Named turns come first, each shown by rows before and after it. Which turns, in which order, take the first row of each pair that follows to the second? Write the first one first, as in the answered first pair.
turn Q565:
[20, 14, -1, -14, 8, 25, -4, -8, -7, -3, 9, 6, -3, 5] |-> [12, 5, 13, -26, 6, 5, -1, -2, -6, -14, -9, 6, -17, -8]
[9, -27, -4, 11, -13, -12, 14, 6, -7, 5, 14, -2, 6, -4] |-> [20, -21, -7, 12, -8, 8, 11, 1, -1, 13, 18, -7, 4, 8]
[-14, -3, 16, 1, -4, -3, 9, -12, -12, -1, 11, 26, 9, -3] |-> [1, 4, 5, 3, 3, 16, 3, -21, -11, 2, 16, 21, 5, 8]
turn Q248:
[-7, 11, 38, -15, 5, -1, -8, -1, -3, -15, -39, -10, 20, 0] |-> [14, -2, -8, 2, -6, -3, 4, 11, 11, -8, -16, -51, 24, 11]
[-7, 7, 5, -27, -11, -20, -3, 19, -5, -11, -20, -9, 23, -26] |-> [12, -18, -17, -16, -13, -24, 8, 20, 1, -10, -6, -30, 3, -14]
[-5, -7, -24, 25, 0, 7, -20, 23, 1, 11, -3, -24, 24, -22] |-> [1, -42, -9, 18, 11, -10, -18, 8, -8, 2, -6, -2, -30, -14]
[2, -6, -10, -5, -12, 17, 8, -25, 0, 3, 6, 5, 24, -1] |-> [9, -21, -13, -6, -9, 9, 9, -28, 2, 1, 7, 8, 3, 4]
turn Q284:
[-19, -4, 15, -1, 20, 24, -32, 0, 6, 6, 2, 23, -22, 15] |-> [-24, 9, 22, -7, 17, 17, -31, 11, 6, 2, -12, 21, -14, 2]
[-42, 2, 31, 4, 1, 21, -10, -16, -12, 4, -2, 44, 3, -5] |-> [-40, 13, 33, -8, -2, 10, -7, 1, -10, -5, -23, 31, 15, -23]
[-19, -28, -10, 26, -8, 0, -2, -3, 10, 5, 16, 7, -12, 15] |-> [-33, -13, -4, 27, -14, -2, -10, -1, 12, 7, 11, 13, -2, 17]
[12, 12, 21, -15, 23, 9, 14, -17, 0, -7, -17, 18, 8, -20] |-> [19, 11, 17, -15, 20, 8, 20, -17, -1, -7, -18, 12, 6, -20]
turn Q210:
[4, 15, 3, -30, 7, -5, -19, 35, 17, -11, -27, -17, 0, 13] |-> [-15, 5, -8, -9, 7, -3, -29, 28, 25, -4, -6, -9, -10, 33]
[-9, -48, -2, 10, -34, -26, 47, -20, -17, -4, 26, 5, 43, -29] |-> [-5, 0, 40, -32, -13, -19, 28, -7, -27, -10, -28, 19, 41, -52]
[-29, -32, -36, 26, -20, -11, 0, 0, 20, -1, 34, -16, -2, 22] |-> [24, -24, -20, -13, -26, -24, 28, 6, 3, -10, 0, -41, 26, -28]
[17, 1, 7, -10, 4, 18, 12, -19, -14, 11, -15, 12, 15, 0] |-> [3, -1, 6, -4, 9, 22, -3, -20, -11, 14, -11, 24, 6, 9]

(2 to 3 turns a pair)
[7, 3, -26, 8, -43, -14, -9, 17, 8, 1, 18, -54, 2, -20] |-> [16, 14, -1, -12, -38, -15, -6, 15, -5, -4, -4, -42, 13, -42] | Q284 Q210 Q565
[-42, 23, 17, -5, 8, -9, -33, 13, 13, -12, -34, 8, -15, -6] |-> [-2, -32, -22, 9, -4, -28, -4, 9, 20, -14, -8, -23, -44, 7] | Q248 Q248 Q210
[-36, -14, 19, 14, 28, 3, -10, -24, -9, 15, 25, 55, -1, 23] |-> [-16, 26, -42, 23, 14, 24, -13, 15, 15, 26, 24, -14, 31, 31] | Q565 Q284 Q248
[-1, -69, -6, 3, -10, -57, 22, 10, -3, -6, 9, -15, -44, 15] |-> [17, -45, -38, 32, -10, 3, 20, -16, 4, 20, 51, -21, -10, 42] | Q565 Q565
[-41, 10, 17, 10, -8, -15, 2, -3, -7, -3, 2, 12, 21, -15] |-> [-11, -9, -15, 12, -20, -25, 19, 6, 3, -4, 7, -28, 6, -14] | Q284 Q248
[7, 29, 36, -15, 6, 5, 9, 0, -30, -1, -16, 9, 24, -19] |-> [16, 18, -13, 0, 22, 15, -13, 19, 2, 7, -4, -28, -34, 30] | Q210 Q248 Q565
[5, -20, 1, 30, -16, 24, 16, -10, 8, 9, 35, -5, 16, 6] |-> [-24, 9, 26, 18, 1, 35, -17, -9, 12, 4, 10, 23, -1, 17] | Q210 Q210 Q210
[-39, 28, 32, -26, 6, -13, -14, 16, -7, -21, -30, 43, 17, -6] |-> [-41, -36, -32, 24, -21, -31, 11, 13, 11, -12, 32, 8, 3, 23] | Q284 Q210 Q210
[26, 28, -8, -21, 7, 15, -12, 18, 3, 8, -24, -26, 8, 1] |-> [17, 16, -1, -17, 17, 21, -23, 7, 3, 6, -17, -13, -27, 22] | Q284 Q210 Q248
[33, 42, 16, -24, 22, 16, -5, -1, -2, 7, -25, 11, 29, -17] |-> [38, 2, -28, 17, 16, 34, -4, -22, 15, 19, 26, 4, -3, 29] | Q248 Q284 Q284
[8, 54, -6, -5, -3, 30, -6, 11, 9, 17, -3, -3, 70, -24] |-> [-17, 30, -29, 30, -13, 33, -8, 6, 22, 27, 34, -1, 55, 4] | Q210 Q210
[-2, -2, 11, 9, -10, -30, 46, 15, -15, -4, -33, 1, 20, -47] |-> [28, 47, 2, 19, 23, 44, 6, 3, -3, 17, -26, 2, 5, 4] | Q565 Q565 Q210
[40, -8, -27, 0, -4, -7, 16, 7, 5, -2, -4, -36, 2, -4] |-> [4, 29, -3, 1, -2, 22, 2, -4, 1, 7, -5, -7, 47, -6] | Q284 Q248 Q248
[-5, 32, -23, 0, 13, 15, -36, 21, 9, 18, -5, -16, -6, 23] |-> [-43, -6, -20, 8, -16, -36, -12, 28, 6, 3, 8, -11, 9, 2] | Q565 Q565 Q210
[0, 16, 9, 18, -2, 32, -12, -2, -18, 14, 3, 10, 35, -8] |-> [-16, 4, 26, 7, -12, -7, -7, 9, -21, -2, -12, 17, 26, -27] | Q565 Q565 Q565
[3, -46, -13, 2, 11, -50, 20, 9, -14, -28, -22, 8, -39, -32] |-> [14, -39, -1, -6, 18, -43, 17, 4, -21, -27, -30, 18, -42, -33] | Q284 Q210
[2, -4, -4, 14, 1, 4, 2, -1, 8, -5, 5, -8, -27, 9] |-> [3, 19, -1, 2, 1, 12, -5, 12, 10, -7, -8, -16, -9, 4] | Q248 Q248 Q565
[-10, 21, 7, -14, -11, -29, -11, 12, -12, -4, -28, -5, 34, -51] |-> [3, 18, -44, 7, -6, -19, -25, 30, 16, 8, -12, -46, 8, -11] | Q284 Q210 Q248
[1, 4, -7, 2, -4, -5, 20, 16, -7, -16, -1, -9, 24, -29] |-> [7, 5, 11, -14, 14, -8, 9, 14, -8, -20, -21, 2, -11, -24] | Q248 Q210
[12, -1, 15, 0, 12, 25, -1, -23, -15, -4, 4, 29, -7, 7] |-> [14, 13, -23, 5, -4, 28, 4, 4, 2, -2, 11, -20, 20, 5] | Q284 Q284 Q248
